(in the rows, 128 means zero)
A single turn carries every row of the set below to another of its rows. Some are shown first; where does it send the rows asked next?
Q: [ 95 127 150 124 139 142 140 111 137 104  76 145 152 121 159 114 111 128
 119 118  77 146 149 122 131 127 143  99 108  98 150 107 106 111 137 136
 133 138 138]
Y: [130 121 136 116 101  92 109 133 143  92 106 136 141 133 122  96 132 135
 100 115 100 133 109  88 132 110 127 111 129 128 129 153 177 107 155 112
 130 134 113]
W: [145 117 152 117 116 105  96 139 130 183 118 142 130 107 142  86 125 113
 121 157  89 133 140 125 135 103 118 116 138 112 136 128 136 120 123 136
 133 131 131]
K: [114 115 136 136 136 130 121 124 148 105 112 150 188 133 198  77 144 113
 115 124  90 135 143 136 149 117 129 122 137 111 140 117  69 118 146 150
 117 123 125]
N: [126 108 132 115 150 143 108 114 129 169 119 103 143 151 153 100 116 116
 134 140 102 124 136 124 139 136 119 118 146 147 114 127 128 148 133 133
  93 146 121]
J: [127 118 127 147 133 117 116 106 104 139 101 158 170 143 132 127 139 100
 135 128  87 123 120 163 123  79 122 119 138 104 130 107  94 129 167 129
 112 113 102]
F: [139 140 138  89 120 147 130 165 176 124 117 167 168 131 157  86 129 139
 102 124 112 134  94 105 123 110 109 105 115 134 146 142 133 106 141 143
  85 142 123]
U: [116 114 125 105  87 121 104 136 195  92 116 134 139 115 124 111 165 106
 126 107 116 117 140 160 142  88 132 100 143 117 136 141 123 142 153 141
 123 129 110]
E: [141 126 134 112 124 121 130 160 148 164 128 121 185 130 134 112 111 113
 137 156 108 141 129 128 144 154 113 106 127 111 120 136 117 130 129 143
 143 139  88]
Z: [ 93 108 155 141 110 118  95 132 134 140 111 162 171 125 152 168 126 122
 121 129 103 131 147 142 130 108 136 112 137 117 140 130  83 122 167 126
 130 128  97]
L: [ 99 118 136 137 101 117 110 109 145 121 101 151 151 152 150 148 120 113
 137 130  82 114 126 143 147 100 141  94 122  96 112 110 112 154 143 160
  99 126  86]
S: [142 100 136 129 135 131  96 136 131 102 132 144 146 138 140  84 144 133
  88  94 122 141 118 107 141 143 141 110 140 147 123 147 152 129 163 119
 106  91 104]
A: [143 116 134  97 129 162 104 143 134 128  94 164 170 140 121  73 145 132
  94 109 120 152 144  85 166  98 123 140 121 118 145 148 131 137 137 130
 114 148 118]
G: [124 114 126 113 122 141 137 122 154 108 114 146 147 125  79 121 146 107
 132  90 120 126 109 177 138 110 132 113 105 114 138 140 125 144 152 117
 114 123 120]
P: [126  92 126 105 113 131 104 118 154 124 130 168 143 133 120 121 154 129
 135  83 124  98 111 151 141 110 126 100 157 127 165 167 105 138 172 117
 121 138 119]
R: [149 143 123 118 103 115 123 149 129 117 135 129 172 154 131 105 159 131
 114  91 129 140  97 111 138 125 137 124 120 116  94 156 150 122 161 131
 129 111 126]
T: [131 125 114  79 132 159 140 140 121 117 103 149 180 122 171  89 144 120
 131 115 137 122 140 118 139 114 137 106 125 121 139 135 183 125 151 136
 115 125 126]
B: [128 127 121 123 109 128 139 115 109 132 104 162 166 161 161  99 128 125
 138 119  87 117 130 111 158 124 142 105 115  76 150 140  80 110 156 155
 114 151 142]

A moves to F
J moves to Z
S moves to Y
And these:
W moves to E
G moves to P
K moves to Q

A single turn carries every row of the set below to another of its rows. Some are shown first; where does it send the rows asked next?
Luku: [129 173 110 122 118 141 122 123 131 131 118 144]
bif: [136 149 138 168 123 122 139 124 144 119  90 119]
gumek: [123 112 152 153 138 124 127 130 126 100  91 112]
musus: [123  97 130 108 118 135 103 111 115 141 142 111]
napev: [148 131 135  94 156 108 138 105 126 147 123 120]
bek: [133 150 135 141 114 130 111 128 133 122 163 126]
vavor: [133  88 139  92 125 132 121 138 132 119 102 126]
lizul: [140 144 134 174 121 121 146 125 146 128  99 125]
zuboz: [134 152 120 170 119 119 148 132 133 145 110 117]
mir: [125 149 127 135 116 132 135 142 127 127 157  93]
nurin: [131  98 113 150 114 150 130 120 163 138 105 125]
nus: [121 102 136 107 116 135 102 118 111 132 140 108]
Notid: [130 100 132  86 129 132 154 140 147 128 112 120]
Ruze: [136 153 131 140 144 126 105 100 133 136 149 119]
rigim: [121  99 138 111 122 128 112 120 103 133 141 104]
rubu: [133 107 138  84 149 127 140 120 145 128 101 123]
Zamaf: [121 118 131 137 116 149 112 128 153 108  84 107]
Mokos: [141 130 136  90  96 126 133 145 136 122 142 131]
revem: [134  93 133 167 137 125 147 124 134 129 111 131]
buvu: [125  95 132 111 126 130 112 112 107 142 144 107]
zuk: [135 160 114 161 119 127 129 118 144 148 100 118]
zaz: [138 104 148  94 143 123 130 120 143 120 113 149]
Regu: [135  96 142  94 122 127 146 141 145 120 123 146]
Vagun: [129 162 119 136 138 123 158 134 105 135 124 129]
kav: [135 150 129 163 116 130 137 125 154 126  88 116]
zuro: [137  84 131  94 125 135 121 129 140 131 106 134]
Bav: [135 134 134  85 127 117 152 140 122 131 125  95]
nad: [134 160 135 169 113 115 135 139 125 125 109 124]
Noka: [139 144 125 170 113 129 146 125 155 132  97 123]
zopa: [152 129 140  98 123 117 118 109 140 138 140 155]
nobez: [133 161 102 134 136 136 145 115 126 152 123 140]
Fil: [134  82 140  98 137 124 132 136 123 124 104 125]
Seg: [123 173 126 128 120 131 134 141 110 114 118 134]
rik: [135 167 131 160 114 124 116 125 138 128 100 126]
Kavan: [129 153 124 134 146 126 128 115 128 141 143  85]
natom: [139  79 132 101 136 127 131 127 130 134 109 133]

rubu moves to zaz
nurin moves to Zamaf
And these:
rik moves to nad
Bav moves to napev
kav moves to bif
rigim moves to buvu
zuro moves to vavor
Kavan moves to Ruze
Vagun moves to nobez

